In the data rows, 128 means zero.
Here are some rows, each followed by its group. Groups can overlap.
[168  85  87 150 134  94 119 175] hz
[174  96  96 131 129  90 109 182] hz
[106 148 164 159 108 117  81 136] tn
[ 87 122 141 141 129 112 102 133] tn
[167 129 135 143 164 169 156  80] rt
[ 80 128 127  75 103 134 144 142] cm
[127 198 118 136 152 129 129 129] rt
[126 145 186 180 103 125 109 108] tn
[133 147 191 187 106 129 103 115] tn
[ 93 214 113 132 151 197  91  82] rt
[ 53  91  46  38 233 170 143 114] rt
[116 133 167 161 110 115 109 131] tn
[171  87  90 140 128  93 129 129] hz
[121 204 181 139  60 152 155  92] cm
[101 139 160 163 109 129 129 129] tn
[ 57  81  36  37 244 161 143 125] rt
[161  94  89 126 128  88 105 182] hz
[ 88 107 119  77 117 118 168 145] cm
[ 91 145  78  98 188 173 125 103] rt
[140 118 166 109 105 130 207  97] cm
[102 129 154 169 114 110 129 129] tn
[107 130 143  99  97 123 163 134] cm
[158 158 134 138 157 186 141  67] rt
[122 138 100  97 167 167 100 109] rt
[176 111 114 138 118  99 106 168] hz
[115 126 164 169 113 116 113 127] tn
[175  89  96 140 128 129 129 129] hz
[ 72 120 116  83 115 114 149 147] cm
[169  91  95 134 127  91 110 180] hz
[177 111 113 138 118  96 108 171] hz
[137 117 163 112 103 132 214 104] cm
[136 167 115 136 165 183 150  70] rt
[138 179 124 135 147 196 151  66] rt
[ 94 120 129  85 119 128 194 118] cm
[146 116 172 119  93 117 129 129] cm
[181  92 100 137 127  93 107 178] hz
[115 151 181 173  98 118 101 126] tn
[ 70  88  56  44 224 159 129 129] rt
[107 107 132  83 120 122 196 124] cm
[105 152 148 103  88 136 153 127] cm
[110 178 171 113  70 139 155 111] cm
[130 110 154 110 108 129 129 129] cm
[167 108  97 117 129  87  93 129] hz
[102 132 158 163 111 114 107 130] tn
[170  88  98 143 128  92 115 172] hz
[ 80 137 125  76 103 126 152 139] cm
[115 202 180 124  50 151 163 100] cm
[104  98 124  82 126 118 191 130] cm
[143 128 171 121  87 124 153 123] cm
[116 131 164 156 114 113 105 132] tn
[168  94  91 142 127  89 109 180] hz
[113 137 171 169 111 122 127 114] tn
[171  98 102 132 126  91 113 177] hz
[ 84 141 135  72 106 131 154 126] cm
[135 109 149 109 100 131 208 111] cm
[151 141 120 140 168 129 129 129] rt
[ 83 124 123  86 104 112 129 129] cm
[119 147 171 173 105 122 106 124] tn
[120 126 160 180 111 123 129 129] tn
[175 101 106 131 124  95 119 129] hz
[ 77 127 123  79 112 123 147 141] cm
[132 116  96 115 184 161 136 108] rt
[136 123 103 103 193 172 162  78] rt
[115 203 115 142 143 190 105 129] rt
[ 85 130 131  74 111 125 143 133] cm
[ 89 224 112 117 144 193  61  88] rt
[ 99  92 116  77 128 109 150 150] cm
[112 135 164 162 111 114  93 133] tn
[144 108 165 117 102 121 189 115] cm
[ 90 110 118  97 107 107 143 156] cm
[177  97  98 156 123  93 101 174] hz
[181  99 104 131 119  90 109 129] hz
[173  95  99 155 122  92  89 129] hz
[175  96  97 130 130  92 109 179] hz
[120 119  88 111 184 161 129 129] rt
[180  98 110 133 131  97 114 173] hz
[121 126 164 179 116 117 118 129] tn
[103 126 149 158 127 115  99 134] tn
[111 126 161 174 114 114 110 130] tn
[126 148 187 184 100 126 108 111] tn
[171  88  93 143 124  88  94 183] hz
[101 137 141 105  96 125 155 130] cm
[168 102 103 133 123  96 119 170] hz
[172  85  94 137 126  80 108 184] hz
[143 205 137 156 133 189 102  76] rt
Which group is second nearest to each row below, going by the average distance to the group's rows?
[107 129 155 155 121 117 105 127] cm
[152 210 151 164 122 187  86  79] rt
[151 206 152 161 123 188  84  75] rt
Which group is nearest to each row below, going by the distance to the group's nearest row?
[171 109 103 136 118  94 106 178] hz
[173  85  89 146 133  89 117 179] hz
[ 99 113 132  92 104 117 129 129] cm
[123 145 105 108 168 165  91 108] rt
[146 129 115 105 181 176 147  77] rt
[130 205 127 146 140 189 102  76] rt
[ 91 118 124  92 106 129 129 129] cm
[134 102 151 116 114 121 201 114] cm
[131 152 191 183  93 127 129 129] tn
Which group is second nearest to each row below, going by the distance to the centre of the group?
[110 104 131  80 122 119 186 129] rt
Which group is nearest to each row below, going by the distance to the centre of the group?
[ 97 110 127  86 126 122 192 125] cm
Which group is nearest to each row below, going by the average distance to the group's rows?
[110  97 129  84 127 115 172 130] cm
[103 118 134  82 116 128 197 118] cm
[170 100  96 138 124  91 110 181] hz
Which other group has its centre nearest to the centre of group cm?
tn
Which group is second nearest to each row below, going by the distance to the group's nearest row?
[165 127 127 146 165 176 160  78] hz
[106 165 160 105  82 139 154 118] tn
[102  97 122  81 125 115 159 129] tn
